One vector is turned by the same rotation once a tick. Each row is the vector after some number of ticks, and that number follows the row.
The counts run from 0 to 377.
[-10   7  27   3 -31  -7  -9 -14  -4  18  10  35  36  32  21  18 -28 -27
  16 -14  21   8 -24   6 -32 -21  20  33   1 -17   3  -5 -13  24 -35  -1
  -7  17 -12  22 -24 -19  -7  -8  29  11  12 -11  11  21  45  27   7  28
  -7] -> 213
[  7 -19  14  -7 -32  22 -22  -9 -10  23   8   3  11   6  33  -7 -22 -15
  27 -12   0  18  10   3 -30  -2   1  27  28  28  -8  -1 -12  32 -33   8
   1   1  -6  28 -39 -24  20  20  14  -3 -16 -17 -29  12   7  39  47  -7
  16] -> 23
[-19   1  -3   3  -9  15   4 -17  -5   8  38  24   9  22   0   6 -38 -14
  23   3  -3 -18  -5   9 -45 -21   4  39   9  18 -21  -5 -24  32 -25  24
 -17   5 -15  11 -39 -21   8  14  10  11  11 -32 -20  26  19  29  35  15
  -4] -> 292
[ -6   0  16   3 -31   1 -16 -20  15  20   4  19  17  29   6 -14 -37 -10
  22 -16  16  17  -1  -8 -30 -14   6  30   6   0 -15 -28  -3  28 -20   8
  -7  20 -10  14 -25 -15 -19  33  19   3   5 -11 -27  -2  41  43  31  18
  20] -> 0
[-12   0   9 -10 -50   7 -24 -14  10  14  11  -2  10  25  12  -4 -34   1
  29 -25  24  31  -5  -7 -15 -27  -2  16  31   2   0  -9  -8  26 -35  13
  -8  30 -14   9 -37 -16 -14  13  20  11   4   3  -9  19  24  44  42   8
  14] -> 93
[-10  -6  33  -1 -35  -4 -22  -4 -14  27   1   3  39  23  35  17  -7 -31
  15   3  17   7  -4  13 -23 -14   0  31  14  -8  19 -22  -4  31 -25   8
 -13  26  -5  37 -37 -30   9  23  13 -14  17  11  11  -5  34  37   4   8
   8] -> 101
[-13  11   8  18 -10  12  16 -29  -2  21  29  12  24  17  22  19 -36 -20
  24  -1  20  -1  -2   5 -40 -15  15  35   5  11 -19 -12 -14  35 -39  16
 -24  26 -19  35 -23 -28  18  16  22   3  13 -27   4  25  29  19  13  26
   0] -> 252
[ 11 -22   6  -9 -32   3 -31  -9 -25  21  -8   7  13  22  18  -6 -37 -26
   7 -14   8  21  17   2 -47  -7  12  30  12  -1   6  -9  -8  44 -20   0
   1   8  -6  20 -53 -18   6  -4   1  14  -2 -22 -10   7   4  42  44   2
  13] -> 328
[-29   6   7  -8 -21   7  -9 -14  20  19  26   1  22  25  10   4 -29 -11
  26   2  26  -2   6   6 -26 -25 -13  32  21   2   6 -28 -10  37 -28  25
 -21  27  -4   9 -41 -14  -9  38   4   1  27   3  -7   3  28  43  20  14
  15] -> 181
[-13 -14  25 -16 -10  -1 -16 -11  -2  32  14  30  33  17  29  14 -32 -47
  20  -7   8  -7 -21  23 -46 -20  -2  24   5   0  -5 -12  -8  31 -26 -10
   1  -1  13  17 -50 -25   7   9   3   5  17 -10  -7  -3  27  22  25  -1
   5] -> 242
[ 19  11  16  -2 -33  23 -17 -13   1  13  15  14   4  29  20   7 -17  -9
  29   4   7  43  -5 -11 -38 -18  16  29  13  14 -19 -14 -14  33 -36   4
   6  19  -9  39 -21 -23 -24  10  15   8 -15 -22   4  12  12  32  30  26
  16] -> 258
[  5 -11  -2 -25 -22  17 -25   0 -13  28   3  13  20  13  38  11 -13 -24
  25 -15   9  19   0  15 -36 -19  -4  22  18  15   3  -6   4  38 -22  -8
  12   6   8  28 -70 -19  12   7   3  12  -1 -13 -12  16  14  30  40 -11
  15] -> 65
[-19 -12  20   0 -51   1 -20   0 -32   9  -3  11  27  38  21  15 -14 -31
  11  -4  11  28   9   7 -36 -22  14  31  16  13   1 -16 -10  19  -8  15
 -15  34  -9  19 -39 -20  -3   6  10   4  -6  -4 -11  -9  22  46  27   5
  19] -> 235
[-14   4 -11 -21 -20  21 -20   1  15  25  25   2  21  17  29  18 -15  -1
  33 -13  25  16   3  22 -28 -26 -12  14  27  18   4  -5   4  37 -36   6
   1  27   5  12 -64 -20  -4  21   8   4   6  -2  -4  26  24  27  39   7
  11] -> 270
[-28  -3  -1  -9   1   1  -3 -15 -12  22  34  21  22   9   8   2 -55 -29
  21  13   6 -10  -2  15 -46 -16   7  41  10   5  -8 -11 -19  36 -40  13
 -18   7 -11  21 -48 -13  13   5  15   3  18 -30   2  19   9  23  26   5
   4] -> 333
[ 11  11  26 -22 -26  23 -17  -2  13  16  35  34  12  34  19   6  -4  -5
  29  22  -1  17 -24  16 -40 -32  10  25  -8  12  -9 -29 -14  37 -27  14
   1  15  -2  23 -30 -19 -32  15  12   2 -11 -21   9   8  24  23  18  31
   4] -> 260
[-23   0  23  -2 -26  23 -12 -12  19  22  40  -6  14  17  15   4 -21  -2
  31  24   9  -5  -5  15 -25 -29  -6  27  19  27  -4 -31 -21  36 -43  38
 -19  29 -11  17 -32 -23  -4  35   9 -13   4  -2   8   6  13  29  17  18
   6] -> 139
[-26   0  21  -4 -46   6 -22 -10  10  18  21  11  12  21   1 -10 -37  -4
  29 -23  14  16 -14  -9 -13 -25   1  18  29  -7   0  -2 -11  25 -40  18
 -12  23 -17   2 -30 -15 -16  10  22  10   6   1  -4  21  28  42  36  15
   5] -> 92
[ -3 -25  39  -7 -36  -6 -33  -2 -21  24   5  12  11  21  18  -1 -28 -41
  17  -1   4   1  -4  -4 -42 -13   9  27   7 -10   5  -6 -20  44 -23  13
  -5   2  -2  -2 -43 -24   5  -1   1   9   5  -7  -4   2  24  41  29  13
 -15] -> 326
[-21  -9  14  10 -38  -7  -8 -28 -22  14   7  11  44  27  29  -3 -41 -37
  15 -10  18  -5  11  16 -45 -13  14  23   0   1  -4 -15  -6  15 -19  -2
 -17  23 -16  27 -43 -23  23   5  24   3  13 -16  -5   3  21  19  29  -1
  14] -> 71
[-12 -22  37 -10 -22  -9 -25 -10   1  36  11  26  27  11  29  -3 -33 -45
  23 -10   4 -13 -17  11 -44 -14   2  21   2 -12  -8 -10 -12  35 -33  -3
  -3  -8   4   8 -43 -21   9   4   9   1  17 -15  -1  -2  28  25  30   0
  -1] -> 243
[  8 -17  10 -24 -26   9 -32   5 -17  23  -2  10  14  14  28   1 -23 -16
  18 -10   8  24   5   3 -33 -10  -4  32  31  13  13   1  -7  39 -29   0
   7  -2   1  23 -60 -20  10   7   2   7   5  -5 -15  16   7  45  46 -10
  12] -> 64
[  2  12   0 -25 -38  24 -21 -11  19  15  21  26  20  31  19  -1 -14   1
  34  -6   5  29 -13  15 -36 -27  -6  22   9  18  -4 -25   3  21 -25  -3
  13  18   2  21 -39  -9 -38  19  17  10  -3 -12 -10  10  22  32  40  11
  20] -> 177
[ -4   1  23  -1 -18  -5 -15 -12   9  26  12  10  18  18   8 -16 -58 -28
  14   0  17  14  -5 -12 -38 -14  15  31   4 -18  -9 -26  -5  49 -42  -3
 -14   8  -8  17 -21 -12 -20  14  11   5  15 -11   2  -1  32  39  28  20
  12] -> 40
[-19  -9  28 -13 -23   1 -30   4 -12  29  24   4  19  12  38  24 -10 -27
  20  10  15  -2 -11  33 -30 -31  12  17   2   5   0  -3  -4  43 -38  13
  -3  25  -4   8 -53 -28  12   4   3 -11  -2 -13  24   7  14  12   9  17
   0] -> 190
[ -3  -4  18 -15 -23   9 -22   1  -8  27  18   0  20  18  45  29  -1 -18
  27   6  20  10  -4  32 -36 -28   5  15   7  13   6  -5   5  46 -37   6
   1  24   2  23 -62 -33  14   6   3  -6  -2  -9  20  19  12  14  16  19
   0] -> 189
[-10 -21  39  -5 -23   5 -20 -17   8  22  24  27  18  14  17   0 -31 -35
  28  -7  -4 -24 -20   6 -46 -19   3  23   5   9 -23 -11 -18  29 -21  10
 -10  -2  -9   4 -29 -30   6  19  10   2   3 -16 -19 -12  32  18  31   7
  -8] -> 202
[ -6  11   1   6  -4   5  11 -18  -6  18  25  18  22  30  12  29 -33 -16
  22  -4  24   6  -3   4 -46 -13   5  48   8  -4  -6 -11 -12  36 -28  11
 -15  23  -7  26 -36 -17  -9   5   9  20  15 -19   6  26  30  28  17  26
  -9] -> 211
[ 10   9   3 -20 -25  22 -17 -10   9  22  13  27  27  19  32  -1 -22 -11
  28   7  16  30 -11  15 -37 -26   8  17  -1   1  -2 -24   5  30 -43 -11
  11  15   1  41 -37 -15 -24  13  21  -3  -4 -14  20  16  17  20  21  14
  23] -> 218
[  3  -5   6  -6 -23  20 -20   3  -8  26  17  -7  19  20  40  25 -10 -11
  25  -6  30  20  11  22 -24 -17   4  17  21  15  10  -7  -1  46 -36   5
   1  26   1  29 -61 -30  16   6   1  -1   0  -6  18  27   9  20  24  10
   6] -> 188
[ -3  -9  26 -25 -45  11 -39   5 -10  20  18  13  29  18  43   6  -3 -17
  25  22   8  24 -11  29 -25 -30   6  14   3   7  19 -18  -6  31 -38   3
   5  23  -2  27 -49 -21 -12   4  15 -11  -5  -7  29  13  -2  21  19  12
  16] -> 14
[  5 -14  23 -11 -17  24  -9   6 -24  19  25   0  25  10  28  18 -13 -29
  24  30   2  16  -3  16 -37 -19   1  36  29  19   0  -9 -27  39 -41  19
  -6   6   0  44 -38 -28  11   5   1  -7   6  -3  21  13 -12  31  22   1
   4] -> 280
[-30 -14  31  -2 -24   0 -24  -6 -14  31   7  22  34  13  37   9  -8 -40
  23  11  -4  -4 -12  21 -24 -13   3  41  11  14  -5 -19   1  32 -31   6
 -18   6   7  30 -36 -23  15  28  18 -17  10  -1 -11 -19  32  29  12   4
  16] -> 19
[ -3   7   8  -5 -41  24 -18 -14  12  23  11   5  18  13  34 -12 -30  -2
  38  -7  14  35   0   5 -20 -22   2   8  23  15 -15 -18   0  25 -46   0
   0  26 -13  37 -26 -19 -13  22  31  -4  -8  -9  -2  13  19  25  35  10
  37] -> 135
[-30 -14  18   5 -45  -3 -17 -13 -23  15   5 -14  21  26  26   8 -29 -20
  18  -3  34  17  16   7 -27 -21  13  27  16   3   7 -20  -9  24 -33  15
 -27  47 -13  18 -42 -22   9  16  16  -5  10   2   5   3  11  40  26   6
  18] -> 275
